Each row is where one point has got to under a steady rotation. How many ticks took it there?
The counts run from 0 to 385.
[43.4, -8.7, 6.1, 0.8, -11.6, 20.0, -12.3, -9.6, -10.6, -5.8, -24.1, -0.4, -22.6, 32.3, 21.1, -14.2, -34.2, 21.5, -0.4, 7.1, 12.2, -5.6, 7.5, 41.5, -27.0, -18.1, -14.4, 9.8, 16.4, -11.1, -4.3, -16.4, -28.5, 41.3, 6.6, -17.0] -> 93
[42.3, 2.4, -18.7, -0.2, -10.4, 14.9, -10.7, 11.8, -34.7, -9.9, -14.3, -14.4, 14.6, 21.0, -8.9, 14.8, -3.9, 22.4, -20.7, 18.1, -0.9, -9.7, 27.9, -42.9, -2.1, -56.6, -30.5, 0.6, -1.3, 18.2, -0.7, 18.1, 11.5, -6.2, 3.2, 7.2] -> 282
[-30.4, 7.7, 40.7, -13.8, -27.7, 2.9, -3.4, -24.8, 7.6, 23.9, 3.3, -7.3, -6.5, -13.6, -7.3, 21.4, 20.1, 12.8, 12.2, -38.8, 0.7, -22.2, -4.6, 5.5, 0.5, -1.7, 11.0, -15.8, -35.4, 14.2, -22.5, 16.7, -9.9, -26.8, -7.4, 7.5] -> 183
[-21.5, 3.6, -23.5, -12.5, -31.5, 8.9, 51.2, 5.2, 15.9, 12.3, 23.8, -2.5, 5.6, -0.1, 12.8, 7.8, 28.7, -7.3, -3.0, 2.7, 17.4, 3.2, 7.2, -5.0, 26.4, 22.5, 12.8, 0.4, 9.7, 2.3, -11.2, -6.0, 61.3, -15.4, -18.2, -14.2] -> 41
[-31.9, -4.1, 43.1, 0.3, 0.3, -19.4, -6.7, -7.5, 16.7, 22.8, 21.0, 0.2, -12.4, -41.8, 1.1, -3.2, 51.4, -1.3, 30.3, -24.8, 11.8, -21.8, -8.5, 6.6, 23.2, 20.4, 5.1, 0.6, -14.5, -12.4, 13.1, -12.2, -6.7, 5.0, 15.5, 2.3] -> 335
[30.9, 1.6, 27.4, -11.2, -13.0, 21.3, -14.4, -4.2, 4.6, -19.3, -3.4, 35.9, -19.4, -3.4, 13.0, -0.3, -5.5, -11.0, 23.2, 10.9, -35.8, -20.6, -36.4, -5.3, -11.2, 35.2, 1.7, -3.8, -10.5, -40.2, -32.6, 2.9, 10.2, -17.1, 24.1, 17.3] -> 226
[-18.1, 24.3, -13.3, -26.5, 0.6, 31.2, 10.2, 1.3, -30.7, 5.3, 12.9, -21.7, -38.6, 35.0, -9.2, -11.1, -2.1, -41.0, -5.3, -5.2, -12.4, 8.3, 4.2, -37.3, -31.5, -7.1, -6.6, -3.4, 5.2, -13.8, -5.6, 5.4, -15.4, -11.1, -27.3, 25.8] -> 290
[30.3, 11.0, 7.4, -6.4, -15.1, 20.5, 15.7, 4.5, 16.8, 5.1, 4.2, 33.3, 3.4, -8.0, 12.2, -19.1, -2.3, 3.4, 36.4, 5.6, -18.0, -0.4, -28.3, 11.4, 10.8, 49.6, -12.6, -22.2, -2.3, -46.2, -1.2, -20.9, 15.1, -18.3, -4.5, -17.8] -> 230
[-17.4, -10.1, -2.8, 8.4, -23.4, -17.0, -10.7, 38.0, -0.3, -14.9, -15.2, 8.7, -16.4, 9.5, -1.6, -21.4, -32.2, 12.7, -24.7, -27.9, 25.7, -4.0, 24.7, 24.4, 6.7, 6.4, 7.9, 31.6, -9.0, -9.0, -13.4, 15.1, -19.1, 4.9, -26.1, -29.5] -> 348
[-12.4, -37.2, -1.4, -3.1, -21.3, -27.7, 4.8, 14.6, 24.5, 5.9, 9.7, -27.9, 6.0, 19.4, 28.3, 4.1, 26.3, 9.9, -1.7, 13.3, 0.3, 7.7, 24.0, 5.3, 47.1, -17.4, 35.0, 31.6, 15.5, 23.6, -8.4, 3.1, 25.7, 14.2, -1.6, -20.1] -> 46
[12.5, -0.2, 16.6, 18.1, 36.8, 38.4, -25.7, -3.2, -2.9, -4.9, -5.1, 15.6, -3.0, 30.3, -9.9, 32.2, -17.0, 30.6, -12.3, 13.8, 11.9, 8.7, -32.5, -10.3, -4.8, -39.0, -9.9, 18.5, 3.0, -15.7, -33.0, -1.9, 10.6, 10.9, 41.1, -29.9] -> 244
[-16.8, -13.1, -5.3, 5.2, 8.7, 3.8, -12.5, -8.6, 2.4, 7.6, -4.9, -25.4, 2.6, -25.5, 0.2, 14.2, 35.2, -9.5, 3.2, 4.8, -1.0, -18.8, -21.5, -16.5, 7.4, -29.4, -26.0, 1.9, 10.2, -9.7, 46.7, -29.0, 3.5, 23.6, 34.0, -26.7] -> 105
[-17.6, 4.1, -24.1, 3.6, -18.6, -4.2, 7.9, 7.6, -10.4, 8.2, -21.5, 15.2, 16.2, 20.7, 13.1, -12.9, -7.8, -22.3, 12.1, 23.9, 2.2, -32.8, -17.3, -38.9, 13.3, -20.9, -1.8, 26.8, 2.5, 27.0, 24.1, -5.7, 24.7, -17.9, 33.3, 15.1] -> 66
[-20.9, -13.2, -36.9, 15.7, 5.6, 19.2, 13.8, 2.0, 20.7, 3.9, -7.9, -36.2, -36.4, -6.3, -1.8, 21.4, 6.6, -18.8, 22.7, -8.1, -22.3, -20.4, -25.2, 16.4, -12.2, -23.5, 25.1, -12.8, 25.9, 3.4, 25.6, -27.2, 7.4, -10.3, -18.3, -30.7] -> 254
[-12.1, 24.7, 29.6, -36.3, 35.0, -18.3, -17.8, 17.7, -8.9, 21.6, -7.3, 18.3, 0.5, -3.6, -11.1, -6.9, 13.9, -3.5, -2.1, 16.9, 16.9, -2.1, -11.6, 9.6, 13.6, 24.7, -15.0, -9.2, 20.8, 33.2, -15.9, -12.3, -2.8, 5.7, 37.9, 30.9] -> 164
[-1.1, 7.2, 0.4, 4.8, -34.3, 32.6, -4.0, 30.3, 15.8, 31.5, -17.1, 18.8, -19.6, 57.1, -13.3, 6.6, 5.3, 22.5, 3.5, 22.0, -14.4, 26.1, -2.5, 5.9, -7.6, 6.0, -10.1, 12.4, 17.5, -31.2, -11.1, -0.3, -7.9, -17.0, -31.3, 15.2] -> 57
[-28.5, 9.6, -7.0, 0.2, -17.7, 17.9, 15.3, -14.0, 21.4, 37.9, 22.6, 9.7, -25.3, 13.4, 16.4, 13.7, 35.7, 15.3, -7.6, -4.2, -16.3, 17.9, -29.8, -25.9, -8.0, 23.8, 2.3, -26.0, -6.2, -20.6, -17.0, -3.8, 32.0, -18.1, 8.1, 15.4] -> 36
[3.6, -1.1, -21.9, 12.0, -19.7, -27.4, -16.2, -17.6, -5.0, 7.4, 20.7, 3.0, -0.1, 2.9, -7.6, -18.4, 10.6, 23.0, -31.9, -12.8, 4.5, -11.6, -32.6, -30.8, -55.0, 3.7, -33.8, 5.6, -18.4, 6.8, -6.8, -10.8, 20.3, 18.7, 9.8, 12.6] -> 324
[19.3, 19.2, -28.8, -7.4, -30.4, -5.1, -12.7, -33.2, 2.4, -27.8, -6.7, -1.5, -3.6, -9.3, 36.4, -1.9, -1.4, -15.5, -17.1, -10.8, -18.5, -24.2, -8.8, -16.0, 27.4, -54.6, 23.4, -30.2, 0.3, -1.1, -3.7, 0.6, 24.4, -10.0, 3.4, -19.0] -> 260
[8.9, -0.9, 16.2, 16.6, 16.0, 16.1, -24.6, 15.3, 4.2, -7.3, -22.4, 2.7, -1.0, 16.9, 6.8, 15.4, -32.1, 15.7, -17.4, 1.5, -6.9, 12.9, -40.2, -13.6, 11.1, -31.9, 5.3, 7.0, -0.2, -17.8, -18.4, 29.8, -38.0, 23.6, 35.2, -22.5] -> 243
[18.7, 20.5, 7.4, 4.7, 12.8, 23.9, 29.2, 16.6, -12.1, 6.5, 3.3, 0.0, -21.3, -1.4, 26.4, 1.6, 20.1, 5.2, 22.0, 7.1, 31.9, 23.4, 16.6, 33.9, 40.6, 3.7, -2.9, -24.6, 6.2, -32.7, 6.4, -18.9, -3.9, -19.7, -34.3, -13.6] -> 271
[5.0, 27.3, 32.8, -50.9, -0.4, -7.5, -21.5, 0.8, -8.4, 32.5, -9.3, -4.1, 9.5, 3.3, -5.4, -24.4, -1.6, 21.0, -5.1, -15.3, -4.5, 11.9, -1.2, 25.2, 28.2, 4.9, -7.7, -35.3, -3.2, 16.7, -15.1, 6.5, -29.7, 1.8, -14.4, 25.3] -> 162
[1.0, -13.5, -9.7, 33.0, 5.1, -5.8, -9.9, -26.4, 9.4, -13.1, 14.4, -5.9, -12.7, -25.4, 20.6, 12.8, 21.4, 9.5, -2.9, 3.9, 7.6, -12.9, 0.8, -32.5, -7.5, -45.3, -9.0, -0.9, -3.8, -9.6, 19.4, -7.9, 38.7, 35.1, 36.2, -34.3] -> 109
[-25.8, 15.1, 2.7, 5.3, -5.8, 35.8, -17.8, 11.7, -8.3, 17.5, -32.0, 45.4, -12.7, -9.8, -14.5, 2.3, -3.0, -8.8, -4.0, 2.2, -3.3, -32.5, 2.3, -3.1, -16.3, 7.4, -21.1, -23.1, 3.7, 1.4, 10.5, 26.3, 8.8, -31.5, 41.8, 21.8] -> 358
[24.4, -13.5, 11.0, 14.5, -14.0, 53.1, 0.1, 3.7, -11.1, 9.3, -12.9, -13.6, -16.0, -0.7, 2.8, 44.1, -19.6, 22.8, -3.6, -0.8, -5.9, 9.5, -14.8, 29.3, -14.2, -14.6, -9.8, -13.7, -10.4, -19.7, -12.8, 10.0, -37.5, 11.4, 2.6, -17.5] -> 246
[3.8, -5.6, 22.6, -17.6, -30.3, -6.7, -5.8, 23.5, 8.1, -26.8, -5.3, -3.5, 22.3, 30.6, 22.1, 18.5, 2.7, 1.4, -23.4, 13.3, 1.0, -1.9, 20.7, -6.8, 46.9, -25.3, 13.3, 33.6, 8.7, 12.6, -39.6, 33.9, -12.1, -2.7, 7.2, 1.7] -> 49
[-3.5, 19.5, 2.0, 22.3, 22.7, 58.3, -6.6, 2.4, -6.1, -11.7, 3.1, 19.8, -13.2, 13.4, -20.2, 46.6, -12.5, -7.0, -6.5, -3.2, 10.0, -3.1, -45.6, -6.6, -20.9, -2.9, -17.1, 1.5, 1.1, -15.5, -27.6, -9.5, 9.4, -8.9, 9.1, -17.0] -> 248
[29.3, -5.5, -1.3, 31.7, 13.4, -5.1, -17.7, 33.0, -32.1, -26.1, 9.9, -20.0, -38.7, 3.8, -0.6, 12.0, -7.8, 18.9, 6.2, 7.9, -7.0, 2.7, -3.2, -18.3, -33.4, -33.7, -13.0, 19.0, -28.2, 6.4, -1.8, -6.5, -21.9, -10.8, 4.8, 34.8] -> 284
[7.9, 0.2, 12.3, 19.6, 5.8, 38.1, -14.7, 11.5, 3.9, 4.0, -3.6, -9.3, -14.6, 4.2, -11.2, 33.9, -15.3, 16.1, -7.9, -6.8, -17.7, 26.8, -55.0, 3.1, -27.7, -8.4, -13.8, -5.6, -10.8, -44.4, -15.3, 2.6, -34.0, -4.4, -2.4, -11.7] -> 247
[19.5, -5.3, 46.8, -28.1, 25.6, 14.9, -0.1, 17.5, -18.7, -4.6, 12.4, -7.9, 8.2, -12.9, -12.9, 18.9, 10.2, 5.8, -2.9, 13.0, 16.5, -10.1, 6.6, 23.6, 33.2, 31.0, -13.1, -24.5, 7.4, 11.5, -42.1, 23.6, -6.6, 11.3, 29.4, -5.5] -> 12
[-28.3, -1.3, 8.4, -23.8, -4.6, 3.1, -16.2, -14.4, -17.6, 34.2, 14.5, -12.4, -9.1, 13.4, 14.1, 27.8, 37.8, 14.8, -28.8, 5.5, -28.4, 6.3, -31.2, -12.9, -14.9, -7.1, -2.1, -7.6, -9.0, 2.9, -29.9, 6.7, -12.5, -11.6, 44.7, 25.8] -> 32
[2.1, -26.6, -23.7, -29.3, 25.7, -29.7, 18.7, 0.6, -31.3, -3.7, 32.3, -19.1, -4.8, -22.8, 11.7, -30.4, -21.5, -9.4, -0.4, -0.2, 15.4, -10.0, 5.2, -6.0, 4.7, 20.0, 30.2, -7.0, -15.9, 18.8, -3.0, -22.8, 32.5, 0.2, 6.1, -26.3] -> 4
[29.5, 4.5, -1.2, -21.5, -21.0, 32.0, 25.1, 9.6, 16.0, -6.9, -9.9, 18.5, 20.9, -0.5, 9.5, -17.6, 6.4, -32.6, -1.1, 28.5, -14.8, 1.3, -22.9, 4.3, 12.9, 53.3, -23.3, -11.4, 31.3, -31.3, -3.0, -13.9, 4.8, 2.4, 0.6, -22.5] -> 231
[-6.3, 19.3, 18.4, -11.9, 25.9, 18.3, -3.7, -2.9, -12.6, -57.2, 25.5, 11.4, -18.7, -5.6, -9.0, 0.8, 28.8, -32.0, -1.6, -11.4, 19.8, 3.0, 11.8, 3.4, -7.1, 0.0, -4.7, 27.9, -8.2, -31.9, -25.2, -16.2, 23.9, 3.9, -18.6, -19.3] -> 117
[9.3, 0.6, -12.7, 18.8, 15.7, -16.8, -9.7, 24.2, 22.6, -33.8, 26.2, -26.8, -34.3, -35.5, -18.1, -5.0, -9.6, 3.1, 20.7, -12.7, -22.5, 1.2, 0.5, -23.6, -15.6, 10.9, 1.4, -35.2, -13.2, 25.9, -4.4, 22.6, 24.3, 7.4, 3.9, 21.8] -> 149
[-16.6, -30.7, -48.8, 6.4, -16.1, 12.8, 8.4, 25.5, -5.4, 0.1, -0.5, -1.8, -10.2, -16.7, 6.9, -2.2, -4.7, -30.6, -32.7, 27.6, -17.7, -2.3, 7.4, -16.0, -35.1, 33.5, -2.9, -2.9, 14.6, -6.3, 25.4, 14.7, 24.9, 8.9, 21.5, -3.5] -> 363
[11.1, 26.6, 3.5, -4.0, 8.9, 0.9, 11.0, 32.8, 11.8, 13.3, -4.9, -19.4, -11.1, -0.1, 18.8, -4.4, 25.3, -1.6, 14.7, -7.0, -5.7, 44.0, 0.6, 5.3, 41.6, -2.2, -8.4, -16.3, 12.3, -39.1, 10.3, -20.0, -30.8, -6.8, -47.7, -13.0] -> 272
[-6.6, 10.9, -12.7, 19.3, -8.6, -5.8, -30.9, 6.4, 23.5, 6.8, -7.6, -9.1, 8.7, -0.7, -27.6, -0.7, 12.2, 19.7, -32.0, -6.4, 0.8, -26.6, -23.3, -28.6, -31.9, -4.2, -40.8, 1.8, 12.4, 33.9, 18.8, -9.5, -11.2, 27.6, 21.1, 21.6] -> 320
[-17.3, 6.6, 39.5, -8.7, 31.5, 2.5, -7.5, 3.4, 7.7, 31.0, 6.3, -22.5, 2.2, 23.2, -45.4, -11.3, 7.7, 26.3, 28.7, -21.6, 23.0, -2.0, -0.3, 16.0, 3.7, 2.4, -21.5, 2.8, 1.4, 29.7, 5.4, -30.2, -15.4, 23.9, -18.0, -4.3] -> 313
[8.1, 16.9, 3.7, -20.9, -16.2, -31.5, -9.8, -6.6, 21.2, 13.5, 17.3, -28.2, 6.5, -11.2, 15.9, -37.2, 21.6, -5.8, 25.6, 2.8, -46.9, -5.2, -3.7, -47.8, 23.1, -3.1, -8.0, -33.4, 7.7, 6.0, 21.7, -1.2, 5.0, 15.7, 7.2, 29.3] -> 298
[-9.7, -17.5, -25.9, 5.4, -41.2, -11.1, 12.8, 31.2, -0.5, 28.7, -29.7, -17.1, 12.5, 2.2, 19.0, -2.7, -11.9, -15.1, 14.3, 7.5, -13.7, -9.9, -14.0, -10.8, 3.8, -6.1, -2.1, 20.3, 3.7, 17.6, 50.9, -9.8, -29.7, -15.6, -1.9, 22.8] -> 64
